In the data rows, the value 128 means zero.
Some points, one per row:
[150 110  76   0 255 200 113 118 131  32 224 181 120 167 195 119 100]
[149 120 141 102 236 172 131 146 115  37 193 158 105 199 166 184 119]
[ 88 130 106  58 255 160  72  50 119  86 183 135 106 195 186 142 105]
[190 105 105  56 158 197 173 128 161 105 162 150 107 132 142  96 112]
[165  33 109  63 206 114 173  95 121 149 158  89 124 191 160 137 137]
[ 87  35 129  66 220 112 149 115  63 129 171 145 108 147 182  92 118]
[144  86 158 137 166 161 113  60 167  58 144 140 144  83 120 128 127]
[184 149 119 142 193 157 171 164  69  62 120 155 109 160 179 186  93]
[185 123 159 116 198 201 171 125 112 166  74 117  68 159 178 143 131]
[ 83 128 139  87 169 196 127 147 174 112 166 130 169 122 118  80 100]
[125 150 138  85 190 155 128 146  72 111  67 173  68 122  76 159  99]
[124 111 104 124 209 171  68 172  74 115 139 146 170  78 176  78 104]
[139 119  67 135 133  85 168 119 137 122 109 163  70 175 173 132  70]
[180 120  68 118  88 185 144 155 120  81  49  62 114  70 170 168 139]
[140 135 125 156 154 188 109  79  79 142 146 161 114 147 128 108 158]
[156 105  70 140 184 141  67 179 137 159 150 104 174 167 126 162  88]
[156  64 148 141 123  80 145 137 179 140 150 163 134 105 107 135  95]
[183 111 104 124 108 195 173 127 102 104 145 151  65 192 161 155  76]
[158 159  66  55 136 164  71  56 165  95 169 145 144 186 157 190 105]
[ 79 141 147 104 125 123 130 103 168  60 159 157 168 142 137 128  92]
[118 114  76 116 165 149 111  66 112  66 149 175 128  78 117 156 138]
[152 176  78 121 135  69 169 132 176 153 157  66 111  77  74 179 104]
[133  77 180 181  55 168 168 136  78 182  48 104 112 176  72 175 170]
[173 183 183  88 103  62 107 185 183 132 135 114 113 149 112 170 153]
[ 70 189  86 156 107  55 125  82  81 147  80 158 132 110  68  64 161]
[171  87  86 173 133  98 107 186 184 152  30 112 152 123  65  58 151]
[170 131 164 175  28 155 165 146  84 153  70  52 154 101 140  52 102]
[110  91 166 178 125  52 107  84 141 149  93 114 156  52  58  43 217]
[122 102  68 159 190 126 133 134 123  55 146 161  73 107 126 139  87]
[ 75 117 119 119  60 129 129 169  71 147 167 149 120 128 134 101 160]
[130 127 126 169 139 160 128 152  76 156 111  64  83 117  49 126 185]
[168 196 169 148  16 149 126 139 121 185 102 136 187  75  87  58 157]
[123 202 196 156  81 143 109 157 121  84  85 136 190  69  40  85 248]
[105 143  95 115  80 119  68 158 157 163 142 159 168  66 116   4 174]
[ 71  81 158 187  49 105 176 141 130 142 110 117  63 136 127 201 106]
[111 127  83 170  40 136  73 130 153 174 157 168  64 169 161 156  33]
[166 135 130 180  67 129 112 156 122 161  99 101 166  89  82 153  97]
[123 135 189 103 125 129 144  87 186  95  83  50 108 164 122 191 102]
[ 61 177 193 212  71 104 167 167 129 141  61 149 109  85 180 165  88]
[ 80 161  68 117 168 127 135 118 168 136 180  81 140 198  87 105  99]
[129 164 126 152  96 158  70 134 154 180  92  64 145 142  78 144 110]
[ 62 162 137 216  64  83 146 122 140 145  80  58 171  77  75 137 163]
[154 109 150 168 118  77 176 136 144 136 158 182 108 129 182 192  84]
Then 10 other points, each followed by its number:
[112 163 143 193  99 118 149 171 133 174 117  68 128 138  76 139 159] 0
[142 157 170 109  91  88  69  76 178 157 107 164 150 148 112 170  75] 1
[119 207 175 221  98 139 146 183 182 130  78  56 153 167 168 104  85] 2
[112 222 149 142   0  22 127 142 159 131 135 114 143 107 115  96 164] 3
[ 92 226 110 206   0  61  67 145 125 152  28 129 163 144 153 108 132] 4
[ 50 186 153 192  29  76 145  83  82  89  34 156 145  85 153  29 235] 5
[ 47 172 172 196   0  56 169  83 141  89  94 132 147  82  50  26 239] 6
[122 212 175 255  38  68 111 183 159  88 136 114 131 117 109  67 242] 7
[156 106 148 164  83 140 179 143  96  99 216  99 142  90 160 172  95] 8
[176 152 179 136 161 111 120  87 116  85 210 154 127 141 155 186 111] 9
Which of these numbered points is nearest to each point below, ignoring the direction in which the first points spread most? Its number follows each.
[105 106 141 165  51 138 166 162 183 191 135  54 130 104  81  82 232] > 0
[ 88  29 125 116 234 177 170 161 108  99 128 123  66 166 141 152  82] > 0
[176 113 176 174  68  73 156 129 105 150 134 189 139 157 129 164 122] > 9
[ 80 118 168 157 135 128  69  75 178 156  94 142 146 122 135 140  99] > 1
[ 49 187 112 251   0  75 143 147 127 138  23 150 145 121  94 109 132] > 4
[139 137 169 100 132  85  63  88 127 173  67 128 114 129 170 144  79] > 1
[160 206 197 159  60 141 140 137 132 166   8  84 171 137 153 138 102] > 2
[ 85 121  56 136 203 203 174 156 139  94 139 187 111 179  74 156 105] > 0
[187  99  54  30 192 149 133  48 117 144 152 195 168 143  79 146  49] > 1
[144 105 117 139 162 142 174  97 165  52 134 128  66 128 181  90  43] > 2
[ 85 144 115  33 187 146  67 110 114 110 108 173 108  88 159 170  40] > 1
[ 48 204 109 148   0  18 146 160 183 132  75  96  82 132  61 125 166] > 3
[108 174 170 151 113  46  64 131 186 174 101 150 126 140  91 125 186] > 1
[178 127 132 127 176 154 136 116 143  97 185 160 165  92 143 198 133] > 9
[123 104 175 120  97  81 106 146  84  94  87 152 189 127 140  64 214] > 5
[145 140  96  71 194 185 129  62 145 161  80 138 170 117 174 116  68] > 1
[134 153 158 127  30  33 169 184 184 168  74  96 174 114 173  71 172] > 3
[132 127 105  70 255 199 152 148 159 142 209 137 104 142 148 209  93] > 0
[159 150 139 224  70  77 170  82 159 189 136  56 150 116 174  73 110] > 2
[151 117  81  58 222 192 175 119 114 135 119 102  60 210 173 163  98] > 0
[138 211 168 255   0  34 121 162 110 105 178 119 139 100 104  54 177] > 7
[ 75 173 118 176  64  72  63 191 164 199  80  90 147 136 175 135  65] > 4
[187  40  96  72 133 107  74 131 140 151 173 188 143 167  82 154 138] > 1
[ 90 136 196 162  33   7 147 119 155 123  46  60 150 130  42  70 255] > 6
[ 92  59 105   0 255 153 148  37 110  86 209 150 121 151 155 223   0] > 1
[ 77 126 114 145 153 137 170 118 178  79  51 141 113 132 149 114 173] > 5
Here are 10 other points, each followed by its number:
[125 128 120  87 110 196 181 134  49  71 172 167  66 130 182 169  40] 0
[ 77  69 132 111  73  76 180 140 154  94 199 102  68  82 155 162  52] 1
[134 177 137 120 117 146 137 122  98  41 172 139 111 156 152  80 161] 2
[172 185 185 190 118 119 155 106 159  44 208 153 148 134 132 153 167] 3
[ 66  97  92 184  13 105 178 155  62  95 172 163 150 147 170 110 137] 4
[167 200 153 187  67 121 153 157 141 132 150 161 132 128  69 126 181] 5
[ 79 162 110 118  89 143 136 104  56 142 188 198  68 122 136 124  97] 6
[133 136 180 181 133 144 118 111  61  92  97 190 171 153 174 135 167] 7
[148 130 164  95  32  55  74  56 165 156 149 126  71 173 113  70  74] 8
[143 141 152 109 111 145 151 124 171 125 114 134 133 125 126 104  87] 9
Which of these numbered points is nearest to each point below, ignoring the direction in which the first points spread most? Its number follows each.
[110 199 165 141   7  82 168 164  84 136  27 152 136 106 168 119 130] > 0
[179 166 130 143 180 138  68 120  78  82 106  61 149 150 172 171 151] > 7
[ 48 136 117 212   0  84 124 148 159 147 163 134 175 110 127 126 122] > 4
[ 21 166 212 255   0   0  77 149  75  77 114 125 190 123 155  80 166] > 4
[150 111  76  89 199 218 169 132 139 126 100 190 142 134 162  98  73] > 9
[164  35 128 101 203 171 174  48 135 121 153  94 145 125 155 127 111] > 9
[ 77 168  72 169 134 178 112 146  72 146 166 113 155  95 117 121 113] > 6
[139 101  67  56 152 145 148  71 175 132 102 146 127 182 119 160  97] > 9
[127 190 215 224  10  89 184  88  58 147 204 170  73  70 129 148 117] > 6
[ 82 112  63 107 147 170 115 119  66 117 145 140  70 118 116  76 166] > 6
[ 87  91  91  96 152 216 109 146 172 145  71 174 146 120 133  77 105] > 9
[132  81  81  87  46  63 127 153  76 120 153 123 158  44 130  73 175] > 4
[ 49 205 172 209   9  75 110 183  81 166 137  56 164 119 110  29 214] > 2
[122 101 168 157 194 164 143 161 183 148 111 156  67 127 122 166  46] > 9
[168 103  28  53 255 193 169 145  55  93 200 179 141 177 166 209 117] > 5
[130 111 110 100 186 172 152 150 161  85 104 152 105  95  86 144  67] > 9
[126 125 160 142 175 199 132 136 107 134 166 183 170 179 152  78 140] > 7
[117 132 135 118 164 113 142 129 162 153  69 110 113 114 172 147 116] > 9
[180  63 147  62 161  81 122 191 164 200  79 107 117  61  64 132  97] > 9
[ 76 151 119 154 138  70 122 188  84 135 106 111  81 114 124  18 255] > 2
[149 136 217 253   0  67 161 121 134  43 151 196 151 169 111 169 180] > 3
[137 150 158 163  92  77 149 152  76  79 111  64 178 163  64  58 153] > 2
[168  19 141   1 237 231 112 113 121 149 176  89 123 194 127 159  71] > 9
[130  68  87  10 165 200 145 162 144 159  84 181 143 165 158 169 143] > 9
[132 255 189 183   0  45  78 125  71  70 107 149  82 157 138 110 146] > 2
[151 168 153 248  13  95 109 162 184 134 132  95  85 122  52 134 208] > 5
